In the rows, 128 means zero.
Each path below is one point turned by a fixed rotation once a step. After each direction that follows a path, write how fast that rotation turns it, in degrees per step (0 if it stays still).
Each turn is a multiple of 5 degrees from 10 to 175, or 0.

[128 121 130 114 123 125 132 134]
[124 139 128 122 115 132 127 131]
[127 132 127 129 123 131 128 112]
[130 134 121 133 139 125 135 122]
[126 126 133 142 136 125 124 134]
[127 113 134 122 133 127 127 133]
[128 130 127 117 123 134 126 140]
[131 131 126 126 114 134 121 121]
[133 132 119 127 126 123 135 116]
[125 136 128 140 132 119 132 129]
[121 120 139 132 136 124 128 126]
[124 126 131 118 137 134 129 137]
[131 129 128 126 122 142 119 134]
[137 123 118 125 121 131 128 119]
Directions:
[128 128 133 124 124 135 132 131]  65
[126 123 127 133 126 125 134 132]  70

[120 119 128 133 129 127 133 138]
[128 136 130 133 131 130 120 140]
[133 124 120 138 127 134 121 125]
[123 113 127 130 126 126 128 135]
[130 132 130 128 126 123 120 141]
[134 129 121 135 123 127 117 123]
[125 113 129 130 123 122 126 126]
[132 130 134 127 126 116 126 138]
[133 135 124 137 123 122 123 122]
[124 117 133 135 127 122 128 120]
[132 127 137 130 131 119 133 137]
[130 139 124 140 127 124 129 127]
[122 122 131 140 131 130 127 120]
[132 122 136 132 134 127 133 138]
Directions:
[127 128 128 125 127 124 134 136]  110
[130 125 125 123 122 126 122 129]  25

[129 124 125 131 130 112 137 131]
[131 114 121 133 124 132 121 132]
[117 128 127 119 119 129 132 138]
[136 129 128 132 126 139 141 127]
[122 126 124 135 135 117 136 133]
[133 119 114 128 126 132 122 129]
[119 126 128 120 114 124 133 131]
[138 124 133 132 126 137 138 133]
[117 128 123 136 136 124 134 136]
[134 126 110 125 128 131 127 128]
[122 123 128 125 114 119 136 125]
[138 120 134 131 125 133 131 138]
[114 129 124 134 131 131 132 137]
[136 131 113 123 129 132 135 128]
Directions:
[129 125 127 134 126 135 127 122]  175
[129 132 122 131 135 126 131 125]  80
[129 124 131 135 133 125 126 132]  100

[133 136 130 123 123 126 120 139]
[142 123 136 128 125 122 131 132]
[134 114 128 135 124 130 126 121]
[117 120 131 133 131 132 117 127]
[118 128 128 129 138 119 130 135]
[132 130 115 122 136 122 133 128]
[135 135 125 121 132 133 123 118]
[129 138 140 133 129 133 130 121]
[126 130 128 140 124 134 139 131]
[124 124 121 124 122 139 129 138]
[125 125 134 112 122 126 127 132]
[128 126 131 125 119 115 131 121]
[130 129 121 138 121 123 118 124]
[131 130 131 135 133 129 116 137]
Directions:
[135 136 127 129 127 124 125 126]  60
[126 130 130 124 129 133 119 129]  110

[136 131 133 118 134 123 123 125]
[118 123 136 127 131 122 126 134]
[133 124 129 140 120 125 123 130]
[123 130 121 133 126 130 132 116]
[136 123 120 123 133 131 136 131]
[126 138 126 122 134 129 120 135]
[126 126 139 124 119 133 126 133]
[134 129 134 129 125 118 125 119]
[119 122 127 133 134 122 136 127]
[133 127 119 138 130 131 127 135]
[123 134 124 126 126 140 126 123]
[137 124 130 116 126 131 130 127]
[124 133 132 122 133 116 123 130]
[123 124 135 136 122 126 131 136]
Directions:
[127 135 126 129 131 125 122 124]  155
[130 129 130 129 121 133 127 121]  95
[126 128 127 132 122 120 132 128]  65

[135 124 131 137 131 124 117 122]
[134 126 140 131 131 132 124 118]
[128 128 144 130 124 132 135 123]
[122 128 138 130 122 121 138 128]
[124 132 128 128 128 113 134 123]
[131 136 121 126 133 120 135 119]
[135 130 119 128 133 132 139 123]
[127 118 120 132 130 135 139 128]
[117 116 121 132 131 130 129 126]
[113 128 125 128 134 132 121 123]
[120 137 130 125 137 136 124 131]
[126 132 132 121 135 132 130 142]
[128 124 127 116 127 125 129 140]
[129 127 120 116 120 125 122 132]
Directions:
[126 121 127 128 130 120 125 129]  85
[121 132 125 132 123 125 126 127]  70
[132 131 122 124 125 123 132 130]  45

[121 133 128 137 125 134 128 141]
[127 135 120 126 123 134 137 118]
[121 136 135 122 121 124 117 127]
[133 122 128 121 124 143 126 131]
[123 134 132 129 143 133 124 122]
[127 116 132 118 126 122 129 119]
[131 120 126 135 133 126 114 133]
[141 127 128 131 135 127 139 124]
[119 129 128 128 133 113 131 135]
[129 120 121 137 116 129 135 131]
[131 145 122 134 128 125 125 129]
[127 132 136 120 118 128 138 131]
[116 131 121 127 127 138 122 135]
[130 131 131 129 124 137 129 112]
Directions:
[119 126 127 128 131 129 134 127]  95
[125 124 131 123 123 124 127 133]  120

[133 129 129 122 142 124 124 128]
[132 122 133 114 126 130 130 131]
[131 129 138 131 123 125 124 138]
[140 128 127 133 120 122 128 122]
[124 118 122 134 122 128 122 126]
[116 128 130 131 129 119 130 121]
[121 135 129 125 125 137 129 119]
[125 139 123 127 135 130 120 132]
[131 131 119 117 130 125 135 131]
[128 125 128 128 125 134 135 142]
[136 130 133 139 132 126 136 130]
[136 118 126 132 131 135 128 121]
[123 118 133 129 137 124 121 128]
[126 128 139 119 126 125 128 120]
Directions:
[131 126 126 123 123 134 132 123]  145
[134 134 129 133 128 132 125 125]  95
[126 123 127 136 130 129 131 123]  55
[130 124 133 128 123 124 122 125]  35

[125 123 130 137 131 123 138 120]
[124 118 129 136 121 132 135 127]
[125 121 127 136 120 132 119 128]
[126 128 120 134 122 122 118 124]
[124 132 118 128 122 117 130 130]
[121 131 127 126 123 123 132 140]
[119 134 131 129 130 131 124 140]
[120 135 123 127 139 134 123 130]
[125 126 118 120 137 132 131 126]
[132 119 124 117 132 131 129 134]
[137 122 132 123 134 127 121 135]
[140 131 130 133 138 124 126 129]
[139 131 126 134 132 129 139 127]
[136 128 130 130 122 138 137 129]
Directions:
[122 127 132 121 134 128 128 126]  35
[128 131 130 131 131 128 119 126]  90
[135 130 134 126 127 130 131 122]  20

[123 127 117 139 129 125 122 128]
[138 122 121 131 129 119 122 125]
[132 136 128 132 126 123 115 124]
[130 137 127 131 134 115 129 129]
[141 134 134 125 127 124 126 135]
[128 141 130 133 129 131 128 138]
[133 128 124 130 135 129 136 140]
[135 128 124 131 127 140 123 136]
[124 130 114 135 134 133 125 131]
[136 121 115 126 130 126 123 128]
[128 133 120 128 123 126 114 125]
[127 132 120 129 129 113 126 129]
[138 130 130 127 120 119 123 133]
[127 138 132 138 124 122 125 135]
Directions:
[134 127 132 126 123 133 123 128]  135
[132 132 136 132 131 126 130 126]  35
[128 134 128 120 128 123 126 126]  45

[138 131 124 129 134 125 139 135]
[124 118 126 138 124 136 127 135]
[133 131 132 124 116 121 129 138]
[117 132 123 128 137 127 131 139]
[132 113 137 125 131 124 127 132]
[128 136 134 142 127 121 131 131]
[127 122 122 125 126 127 143 131]
[136 125 126 135 128 134 122 141]
[117 127 132 128 116 123 129 134]
[132 132 128 121 138 122 133 139]
[122 116 134 138 134 129 128 131]
[137 130 135 132 120 119 136 130]
[123 131 118 134 131 132 138 136]
[133 115 130 124 122 130 126 138]
Directions:
[128 127 122 124 135 130 133 129]  120
[131 126 131 133 132 125 133 122]  65
[128 131 133 125 128 136 129 124]  0
[135 125 130 121 125 125 130 128]  160

[129 141 133 128 127 122 127 135]
[133 137 127 130 132 118 126 133]
[134 129 122 131 131 117 124 133]
[135 121 123 129 126 120 121 134]
[134 119 129 132 120 125 122 136]
[133 124 136 137 120 129 125 133]
[132 129 135 141 126 129 129 129]
[128 128 128 143 132 127 130 125]
[122 123 123 140 133 126 127 124]
[117 120 122 135 128 129 125 127]
[114 123 130 130 124 131 125 131]
[115 131 136 129 125 131 127 132]
[118 137 136 131 131 127 129 131]
[121 137 130 129 137 120 128 129]
Directions:
[136 125 131 125 130 123 127 131]  25

[137 130 115 130 130 125 130 139]
[125 131 115 130 124 131 138 137]
[119 129 119 121 124 126 140 126]
[120 120 125 122 127 115 133 124]
[122 112 131 130 127 119 127 133]
[126 114 135 127 124 135 127 137]
[133 121 133 116 126 139 128 132]
[140 127 125 113 133 129 125 129]
[140 128 117 126 137 124 127 136]
[130 130 114 133 131 130 136 138]
[123 128 118 127 124 131 143 128]
[122 123 123 121 123 119 139 121]
[124 115 129 127 124 114 129 128]
[126 115 133 130 122 126 126 139]
Directions:
[121 125 133 124 129 128 123 131]  40
[122 124 128 132 132 127 133 124]  45

[122 130 133 120 128 120 142 127]
[130 128 122 121 142 127 138 129]
[139 133 132 130 139 117 130 132]
[122 142 128 128 130 117 130 136]
[127 132 116 117 132 122 123 136]
[138 127 132 116 125 118 123 132]
[124 136 134 113 123 125 134 127]
[132 133 123 113 137 133 133 124]
[142 136 134 126 136 124 127 123]
[124 146 129 129 130 122 127 123]
[127 135 114 123 133 123 120 123]
[135 127 127 122 123 115 119 121]
[121 132 129 119 120 120 132 118]
[128 124 121 117 134 127 135 117]
Directions:
[133 128 136 131 125 124 127 128]  120
[124 123 132 132 128 134 124 130]  0
[130 130 132 130 134 132 134 125]  55

[132 120 122 124 126 132 139 128]
[131 127 137 121 132 133 120 124]
[128 124 129 134 119 131 135 120]
[136 128 125 115 128 128 124 126]
[122 134 132 132 125 130 127 116]
[135 127 121 125 118 121 127 129]
[124 139 124 125 135 130 123 123]
[124 130 131 134 117 118 128 131]
[131 131 115 128 135 126 126 131]
[118 135 136 129 127 127 127 135]
[132 122 122 136 132 119 131 132]
[123 129 128 123 133 137 125 138]
[128 124 138 136 132 123 136 129]
[128 116 122 125 130 134 125 133]
Directions:
[121 127 123 129 129 131 132 124]  170
[133 132 123 125 127 133 131 132]  135
[130 122 123 123 131 123 127 128]  145
[126 135 123 128 125 123 125 127]  25

[134 128 132 136 135 123 132 136]
[130 127 131 118 116 127 131 132]
[136 130 124 133 129 139 127 120]
[121 114 133 132 129 127 131 127]
[128 134 120 131 122 117 127 124]
[126 134 140 127 130 132 119 127]
[126 121 118 122 132 130 122 134]
[132 132 130 124 138 121 137 124]
[118 135 128 126 121 135 133 132]
[138 127 126 139 131 130 126 135]
[131 118 136 121 121 125 132 127]
[129 132 119 129 124 133 128 116]
[120 123 136 138 134 128 125 126]
[127 127 121 125 122 116 122 133]
Directions:
[130 130 128 123 125 120 132 125]  115
[124 133 129 135 125 124 129 132]  85
[121 124 133 124 124 129 129 130]  155
[127 133 127 123 134 129 131 135]  45

[129 129 128 135 142 127 136 124]
[124 133 132 135 133 135 121 139]
[136 123 119 134 138 133 130 128]
[121 132 136 136 140 126 128 131]
[131 129 122 133 132 142 126 135]
[132 127 126 135 143 121 129 128]
[121 130 134 134 134 140 127 132]
[136 131 118 134 136 129 129 135]
[124 124 135 135 141 128 124 127]
[129 135 124 134 132 139 134 135]
[132 125 125 135 140 123 120 133]
[124 127 132 134 137 139 134 125]
[131 136 123 135 135 127 126 140]
[129 119 129 134 140 134 123 124]
Directions:
[134 125 121 127 127 127 123 131]  135
[128 123 127 127 126 138 129 125]  155

[124 116 129 126 134 126 132 136]
[123 138 135 127 135 126 125 123]
[118 122 122 133 123 126 130 125]
[124 127 131 120 137 126 127 138]
[122 133 130 137 133 126 129 119]
[118 119 125 121 123 124 126 128]
[124 134 130 130 138 131 130 137]
[124 124 128 131 131 119 130 115]
[117 127 129 124 124 129 121 136]
[124 129 127 131 139 131 139 128]
[123 127 128 126 129 116 120 122]
[116 126 132 131 126 136 129 134]
[125 130 123 122 138 123 136 125]
[122 125 131 136 128 120 118 130]
Directions:
[128 134 128 122 128 125 122 130]  155
[123 125 124 127 134 132 123 125]  0
[128 133 134 126 132 134 131 128]  135
[124 129 132 128 122 130 124 122]  120

[139 139 127 126 131 132 133 134]
[131 127 125 134 125 115 137 128]
[135 130 131 115 126 123 126 120]
[129 128 124 119 129 124 132 142]
[129 115 123 129 135 121 131 122]
[136 129 137 122 139 132 125 129]
[137 128 123 137 130 126 132 139]
[135 131 127 130 130 123 135 115]
[134 136 137 119 125 122 130 134]
[132 122 115 125 123 121 130 132]
[125 124 130 117 138 125 133 121]
[134 122 134 127 133 124 123 140]
[138 124 118 133 135 132 132 125]
[131 135 138 130 135 124 137 125]
Directions:
[129 122 126 134 124 123 125 130]  140
[130 128 137 126 127 126 122 126]  125
[133 123 131 126 125 130 135 129]  0

[126 123 130 132 140 120 131 122]
[122 132 128 129 139 117 125 130]
[118 127 132 128 134 118 134 123]
[122 125 126 124 139 120 123 123]
[115 132 132 123 132 121 127 127]
[119 122 132 122 135 126 127 119]
[119 130 131 121 137 127 119 127]
[116 128 139 124 132 130 128 124]
[125 125 135 125 139 132 121 122]
[121 134 139 128 136 130 123 130]
[125 125 139 131 138 131 130 123]
[128 131 134 132 142 128 122 129]
[123 132 139 135 137 125 133 128]
[129 124 132 133 142 123 129 124]
Directions:
[125 127 133 129 124 128 136 125]  140
